One vector is turned by the same rotation once a tick. Each row is the vector after some number of ticks, and that number follows the row.
The counts run from 0 to 443.
[  5  -8 -11   0 -19 -10  -8   4  -1 -13  15  -9 -20  -5  16  -8 -12 -15
 -17   3  21  37 -13  -4   8  13 -14 -18   5  -7   9  10 -24   1 -21   6
 -14  -5  19  -5  -2   3  -3  15   2 -10 -21   6 -11  12 -15   7 -19   4
   1  10  -7   0   8  16  -6   9   3  21  -7  -7   7   9   0 -17  16  19
 -11  12 -13  -3   3] -> 263
[-21   3  -8  -7  16   1 -19  14   3   0  11  -3   3  -3   3  -7  -9 -14
 -18  13  14  19   4  -7  -7  -4   3 -19  12  -4   8   5 -14 -17 -32   2
 -22 -10  11  -7   3   5  -9   1  22  -2  -8   1 -18  18 -14   5  -3   0
  10 -20  -6 -25 -11  13  18   7   9  18   5 -23  -1   8   9 -15   2   9
 -21   9 -28   1   2] -> 137
[ -3 -18   6   9 -17  -7   7   8  16  -2 -14 -10  -7 -10  14   8 -30 -26
  -1   9   0  37   1  -2  -2   6 -11   2   9 -21  -3  -5 -20 -31 -10   1
   1  -7 -16  -8   1   5   2  14  -2 -11   0  -3  -6  12 -25  -1 -12   0
   1   9  -2   3  19 -20   1   3 -19   8  14  -3   2  -5 -14  18  11   8
  -6  22  -5 -16 -10] -> 194
[ 20 -29  -3   6 -15  -3  12   2  15   4   3  -9  -3 -23   8  10 -13 -14
  -1  11   8  23   4  -2  24 -10   0  -1   4 -25  -6  -6 -10 -27  -9   5
   0   9   5   7  18  -1 -14  15   5 -29 -16  -5 -23  10  -6   0  -4 -11
  -2  12 -10  -9  11  -7 -13  -7  -6   4   5 -10  -2 -10   0 -19   1  28
  -8  17   9  -8  -3] -> 62
[  4   4   5  -5  -8 -15 -24   5 -12   6  -1  10  17   7 -10   4 -16  -5
  -5 -16  12  33 -10   3  11  -1  -4 -11  -5 -16   1  10 -14 -14 -26  20
 -13   2  25   3  -3 -16   9   6  -9 -11  -6  19  -6 -12   3   4  -4 -12
   2  -4 -11  12 -11  19  25   4 -21  12   6 -12  -9   8 -14 -20  -2   9
   1  -8  -9 -12   8] -> 127
[ -6  -6 -17  -4  14   9 -11  13  14   8   5  -3  -1 -12   1  -7  -5 -26
 -14  30  18  36   0  -5 -16 -24  13   0   6  -1   0 -10 -21 -14 -15  11
 -10   3   7   1   7  -6   6  33   9   1 -17  -3 -16  20  -7  20   8  10
   4  -6   7  -5  -3   0   9 -10  -6  20   0   1   2 -14  14 -15  -8  10
 -13  -2 -10 -13   3] -> 103
[  7  12  13  -8  -3   0 -11  11 -10 -13 -15   3   7  14  12  18 -17 -12
 -28   1   4  14 -14   8 -14   4   2  -2   7 -11  -6  -9 -11 -19  -3 -11
  -4 -12 -10   4   4  20  -5   0  24 -22 -13  -8  -8  19 -20   9 -11   4
  -9  -4  16 -26 -22 -16 -18   0  -8  12  11  13 -11   3  -6  11  -1  12
 -21  10 -14   3  24] -> 377
[ 20  -8   5  -8 -13 -18  26   3  -9  10  -2   0  13   1  10 -11 -10  11
 -16  -3  -4   7 -10  -2   5   1 -17  15   3  -1   1  -6 -29 -34  15   1
  15 -15  -5  -2  27   2   1 -15  13  -1   2  18   1  21  -7  -6 -18 -19
   7  -6 -19 -12  -4   6  11  11   7   0   9  -2 -11 -17 -10 -10  19 -20
  11  -2   0   6  14] -> 14
[  3 -11 -11 -10  -3   8 -14   6   4   7   1  17  -3 -10   0  -6   6 -18
 -11  20  23  22  -3 -20  24 -20   7  17 -13  -8  11  -6 -21   4  10   3
   3  12  12  -8   4  -5  -3  25  17  -6   5  -9  -1  -2  -6   0  -1  -8
   8  15  -1 -10   1  -9   9   9  -9  23  11   1   5 -17  -6 -22  -4  -7
  -7  -6 -17 -29  18] -> 438
[ 18  -7 -15 -17 -14  12  -4   2  -4   3  19  19   3  -4   9   1   9 -11
 -15  11  10  16 -13  -6  18 -22  -8   7  -7  -8   6   1 -17   7  -1  16
 -13  -2  22  -4  18  -6   1  27   6 -11 -11  18 -12  -1   9  -1  -3 -17
  13   8 -11  -4  -6  13  15   1   0  28   3 -10  -7 -12   3 -34  -5  11
   3   4  -5 -29  26] -> 265
[ 14  16  18  -3  -5  -2   0   8  -6 -13 -19  10  29   0   6  17 -15   5
 -26   8   7  11 -14  13  -3  -8  10  -1   0  -8 -13  -3 -12 -26 -10  -2
  -4 -15  -6   5  20  20  -1   0   2 -20 -14  10 -11  16  -9  12 -13  -3
  -9  -8  -3 -14 -19 -14 -12  -4 -13   2   7  19 -30  -4   2  14  -1  14
  -7   8  -6  -9  19] -> 378
[ -3   4  14  -2 -24  11  -9  11  -2 -19  -4  -1  10   9   0  14 -19 -28
 -19  -3  -2  28 -16   6  -7  15  -7 -15  10  -9  12  -2 -17  -8 -10   0
  -5   3   7 -22   3   3   5  13 -15 -11  14  -8   6   1 -14  -1 -24  -6
   7  -5 -18  -1  -4  -1  20   7 -14  22   7 -11 -13   9  -8  26  10  11
  -4  22 -13 -25   6] -> 160
[  0  -9  15  -8 -14  13 -13  -8 -11  -9  -9   6   5  24  -4  11 -25 -16
 -10  -6  11  25  -2  -7  -3  14   1   2   8 -18  -1 -13 -14 -15  18   3
   9   5  11  -2   3  -3   8  13  -9  -8  21   2   3   3  -8   4 -18 -13
   2   3 -36  14  -1 -21  22   9 -11  13  11  -2  -8   5 -21  10  14  -4
   8  -8  -5 -12   5] -> 330
[  4  -8  18   0  -6  -4   4  -1 -17 -13 -21   8   8 -15   4   8 -35 -11
 -11   4  16  19  -7 -10  16   6   4  -8  -6 -25  -4  -6  -2 -22  11 -16
   8   1  -1   6  12   9 -20 -10  14 -28   5   3  -5   1 -16   1 -15  -5
  10  -2  -7 -20   1  -4  -4   6 -12   0  13  -8 -13 -11 -11   1  -1  -5
 -17  22 -12  14   8] -> 32
[ 16 -22 -11  11   3  -5   6  12   1   2  -6  14 -21  -3  12 -11  10  -1
  -3  20   7  23 -14   7 -11  -8  14   2   3  18 -12  16 -27   8  -9   2
   3  20   6   8   5  -5  16  14  10 -15 -19  -6  15  -4   4  10  -1   2
  10   2  11 -15 -22  -9  16  -7 -22  25  20   7 -10  -8 -11  -5  18  -9
  -9   5  -5  -6  17] -> 81
[ 12 -21  -9   4  -5  -8 -16  13   7  15  10   3  -5  -7  -6   3  -4 -24
  -9  -1  20  15  -2 -12  12  -1   6 -18   3 -16  13  13 -18  -7 -38   9
  -2   5  21   8  11  -2  -7   9   8  -9 -14  -6 -17   9   5   0 -11 -10
  -7   0 -12  -6 -17  -2  -1   1   1  13   5 -13  14  -4   8 -42  -2  15
 -22   2  -7  -2   4] -> 97
[-13  -5   4  -4  -2  -1   4  13   0  10  -2   3  14   7   2 -16  -7 -14
 -13   2 -12  15  -5  11 -10  -9  -5  12   4   2   6 -15 -31 -14  25  -2
   2   8 -22 -14   6  -7  14  11  13  -1  15   3  10  -3 -19  -2  -4  -1
  17  -6   1 -10  -9   5  45   4 -14  11  15 -17  -6  -8 -21   1   6 -21
   2   3 -18 -14   6] -> 151
[  7  -1   3  13   8  -7   2  13  -6   2 -10  14  -2 -19   7   8 -11 -21
 -21   8  11  21 -13   2  -5 -19  10 -14  -1  -4  -7  15  -1  -3 -26  -6
  10   2  -1   7  22  10   4  11  14 -18 -17  -8  -5   9   3  11 -13  14
   0  -8   9 -12 -23   1  -7 -12 -11   8   2 -10   3 -10  -1 -15  -4   7
 -30  16  -2  20  13] -> 241
[-12  -6  -5   0  12   8 -10   4 -18   9  -2   2   0  16   0  -3  -9 -18
 -21  -6  17  19  -7   7 -31  -4  14   4   7  -1  -5 -21 -24 -10  15 -10
   0  16 -16   8   5   5  16  24  13   1   0  -1  -1  14 -17  10 -26  13
  -5  -6   5   1 -27  -9  18   1  -6   6  -4  -5   6   0 -22 -16   5  -2
 -15  -9 -12  15   9] -> 112
[ 10   3   3  -6 -23  -1 -29  20   3  -3   2   2  20  13  -6   7  -2 -15
  -9 -14   2  26 -15   3   3   6   3 -13   6 -12   4  -9 -17  -7 -21  10
 -20  15  12  -7  -2  -7   8  12  -5  -7 -11  12   1  -6   0   8  -8  -7
  -6  -3 -13  -5 -24   9  21   3 -19  18   9  -2 -20   9  -4  -7 -10  19
  -6  -7 -18 -28   1] -> 126
[ -7   3  -2 -12   6  -9 -11  10  -3  10   6 -13  11   0  -7 -23 -19  -3
 -27  -6   8  17   4  -4  -7   1  -5  -4   7  -5  13  -9 -26 -35  -5  -9
  -2  -8   3   5   3   2 -10  -6  25  -2   2 -15  -2  21 -21   7 -10  -4
  -4 -21   1 -28 -16  15  15  17  12   1   7  -8  10   2   9 -17  11  -7
 -17  -5 -16  17  12] -> 141
[  3  11  -4 -16   3   1 -22  10  -5  -2   2   8  -3   4  -9 -23  -2 -16
 -15  21   7  30  -9 -14  -1  -3 -12  -2  -7   1  18   6 -20   1 -16   2
 -10 -15  25 -10  -1 -15  -8   5  18  -5   4  -1   4   2  -3   9   6  -6
  13 -14   0 -11  -9  17  25   8  -5  28  20  -5  -9  -6   2 -12   1 -11
 -12   3 -25 -13  24] -> 133
[  3  -8 -13 -11 -11  -5 -10   1 -13   1   3   1  -8  -6   3 -11 -11 -16
 -22  -4  26  21  -6 -19  16  -4  -8  -5 -13 -14  17   2 -16  -5  -2  -3
   0  -3  13   0   8   3 -15   1  14 -13  -4  -4  -8   2 -19  -2 -22  -8
   1   2   0 -13  -2   7  -6  11   5   6   4 -18  14  -4 -14 -38  14   2
 -20   8 -12  11  24] -> 267
[ -1  -4  17   0   1  14 -21  -4 -12 -12 -14  21   4   9  12  33 -22 -11
 -25  -4   7  16  -1  -2   2   3  15   6  12 -20 -19 -11   3 -24  13  -3
  10  -1  -3  20   7  18   1  16  23 -13  17  -1 -12  15 -11   1  -9  -3
 -10   9  -4  -5 -16 -26  -2   8 -11  10   9   6  -9   4  -7   9   0  14
 -11  -5 -15   2   5] -> 204
[ -3  -4   1  10   5  20   4  -2   6  -5  -4  16   4 -20  15  20 -11 -17
 -25  32  24  28  -2  -1   6 -20  23   2  -5  -4 -10   2  -4  -1  -5   4
   2  17   2   3  16   9   5  37   4 -18  -1   0  -8   5   2   8 -11   3
  11   5   0   4  -9 -15   3  -8 -18  19   0  -2  -5 -23   3   4  -7  13
  -9  12  -3 -13  10] -> 69
[  9   1 -10 -10  -5 -13  -8  11   0   2   4  -2   8  -7 -10 -13 -10  -6
  -5  22  13  30  -8 -10   8  -5  -2 -18 -11 -11   8  11 -19 -11 -29  10
 -14 -13  32  -9   9 -13 -13  -9  -4 -11 -18   2 -10   9  -4  12   5 -17
  11 -17 -13 -12  -7  17  17  -1  -9  15  15 -10 -15  -5   2 -22   6  -4
  -5  11  -7 -11  21] -> 132
[ 19 -18  -4  -3 -28  -7  10  13   4  -6   7 -12 -18  -1  30 -18   4 -10
 -10   3  -9  17 -14  -5  -2   7 -21  15  11  -3   7 -11 -29 -12  13  -4
  -5 -12  -7 -10  13   8  -1   6  18 -11 -15   4  -3  17 -24  -4  -9  -7
   0  11   6 -24   7  -6  -9   9   1  22  12   0  -6  -2 -11  -8  23   3
  -4  17  -7 -14  11] -> 394
[  3   4  17 -13  -6  13 -16   2 -10 -20   9   1   7  12   1  11 -11   7
 -25   4   3  17   0   8  16  18   8  -5  21 -12 -11 -10  -6 -37   9   6
 -10  -3  22  15   8   4 -19   5  14 -10  12   2  -4  18 -12  -1  -2 -13
  -3  -7 -26 -21  -4  -1  12  11   9  18  13   2 -19   6  13   8  12  14
  -1   1 -17  -1  10] -> 170
[  7  10   6 -19 -11   1 -21  -3 -12   4   9  12  11  12 -18   7  -5   0
 -20 -11   4  21   0   3  12  -5  -1   2  -4 -10   0   7 -21 -14  -7  15
  -6   0  36  12  -5 -16  -3  15   0 -18   8  -7  -3 -10  -9  -1  -3 -33
   7   2  -7  10 -12  -4  19   2  -8  16  10  -4  -4   5  -3 -19   9   8
   8 -10   5 -21  29] -> 300
[  1   4  -8   5  12  -1   2   6  -8   8 -21  22   9 -11   8   3  -7 -18
 -19  20  19  23 -15  -1 -14 -30  13   7 -19  -2  -1   5  -7  -2  -3  -9
   8   0 -13   4  17   3  12  19  16 -18 -17   0  -3   5  -2  14 -11  10
  12  -2  22  -9 -23  -6   2 -11 -22  14  11   2  -6 -21 -16  -3  -7  -9
 -11  11 -10   1  21] -> 242
[ 16 -37 -12  11  -8 -12   2   4 -14  -2  -8  -5  -7  -9   8 -13  -6  12
   8  -2  23  21 -10  -1   5  19  18  -2   4   0 -11  -6 -22 -10   2 -10
   2  28  11   2  11   2   5  -1   8 -11 -16  22   6   2  -6   0 -14  -2
  -3   3 -20 -12 -15  -9   8   9 -17   7   8   8  -3   9 -25 -19  21   1
 -13 -12 -13   8  -9] -> 84
[ 18 -16   8   4 -18 -24   1  13 -13   1   0   3  -9  -5  16  -8  -7  21
 -19 -24  -1  16  -8  10  22  11 -10   5  13  -3  -2  -4 -26 -31   9  -2
  10   7  -6  20  10  13  -2  -3  22 -14   2  12   4  10 -11 -15 -19 -10
  -8  13   2 -19  -9   9  -1  18  -5   5  10  13   7   5  -8 -13  19   7
  -7  -9 -13  10   2] -> 49
[ 18 -10   6   9  -2 -22  26  21  12  11   1  -4  -2 -23   4 -14  -7   7
  -4   8 -12  13  -2  11  15  -1  -7   3  13   6  -1  13 -27 -30 -13  12
   9  -9  -3   2  17  -3   5  -3   8  -4   3   4   5  17   5 -10   1 -17
   9  -6 -14 -17  -3   8  31   7 -11  11  16  -1 -12 -13  10   7  19 -10
   6   9   0  -6  -2] -> 184
[  4  -9  -4 -15   2  -6 -23   3  -1  13   5  -6   4  -6 -13   0 -21 -13
 -19  -6  31  30   4  -9  12  -3   9  -3   3 -20   6 -17 -16 -30  -3   4
   7  12  10  17   5   2  -8  11  12  -4  -1   0 -13  14 -13   8 -15  -1
 -15   5 -16  -7  -8   3  -1  12   3   0  -7  -4  15  -6   5 -30 -10  12
 -15 -24 -16  13   0] -> 101
[ -4 -10  10   3  -2   5   2   7  -1 -10 -15   1   2 -14  18   5 -24 -15
  -9  24   1  24  -5  -5   3   2   5  -9   0 -16  -4  -9  -2 -22   1 -13
  -8   0 -11  -5   7  15 -11  -3  15 -32  -8  -5  -7   9 -22   7   0   8
  12  -6   5 -26   7  -3  -3   0 -14  18  18  -3 -17  -3  -8  17  -7   9
 -25  23 -27   1   1] -> 33
[ 11   4 -11  -3   0  -8  13   6   4  12   9  -7  15 -23 -10  -9 -11  -5
 -23  14  24  25  -1   9   3 -24   8 -11  -6   1   1   2 -18 -27 -18   7
  -5   5  10  10  22  -2  -9  19  -6 -16 -26 -10 -12  11 -14  13 -16  -3
   4 -18  -9 -13  -8  15   3  -4   2   4  -7  -9   2 -19  20 -22   3  12
 -13  13  12   7  15] -> 275
[ 12 -16  -2   4  -5   3  15   0 -12 -14   6   7   3 -11  24  10   0  22
 -15   2   1   1 -10   6  15   1  16   1  18   8 -21  -6 -17 -18  10  -1
  -8  16  -1   9  19  14 -10   1  19 -18 -14  23 -11  16  -8 -14 -17  -6
   3   1 -18 -35 -13 -11   5   0  -1  10   3   6 -20   4  -8  -6  16  14
  -8   5 -12   0  -4] -> 44
[ -8 -18  -7  10  -3   2   6  17  12   3  -3 -18   1  -1   0 -18 -14 -17
  -2  16   5  18   6  -5 -17   6  16   1  15   2   8 -20 -32 -20   0 -11
   1  22 -16 -18   4  -4  10   7   1   4   1 -12   4  19 -25  -5 -19   1
   7 -12 -15 -16  -8 -13  28   6 -13  12  13 -11  -2  -4 -11  11  18 -11
  -7   5  -9  -7 -15] -> 320
[  6  -3 -11 -13 -19  11 -14  17  12   1   8   2  19 -12   4  -4   8 -20
 -22  13  13  18  -7  -7  12 -14   3   0  -8 -14   8 -16 -18   0 -12   0
 -15  11   4 -11   8   3  -7  19   6 -12  -8   4 -11   6 -12   3 -17  -2
  -1   4  -8 -26  -6   7  -2   8  -2  18  -4   1  -6  -6  14 -18 -18  22
 -13   7 -25 -28   6] -> 269
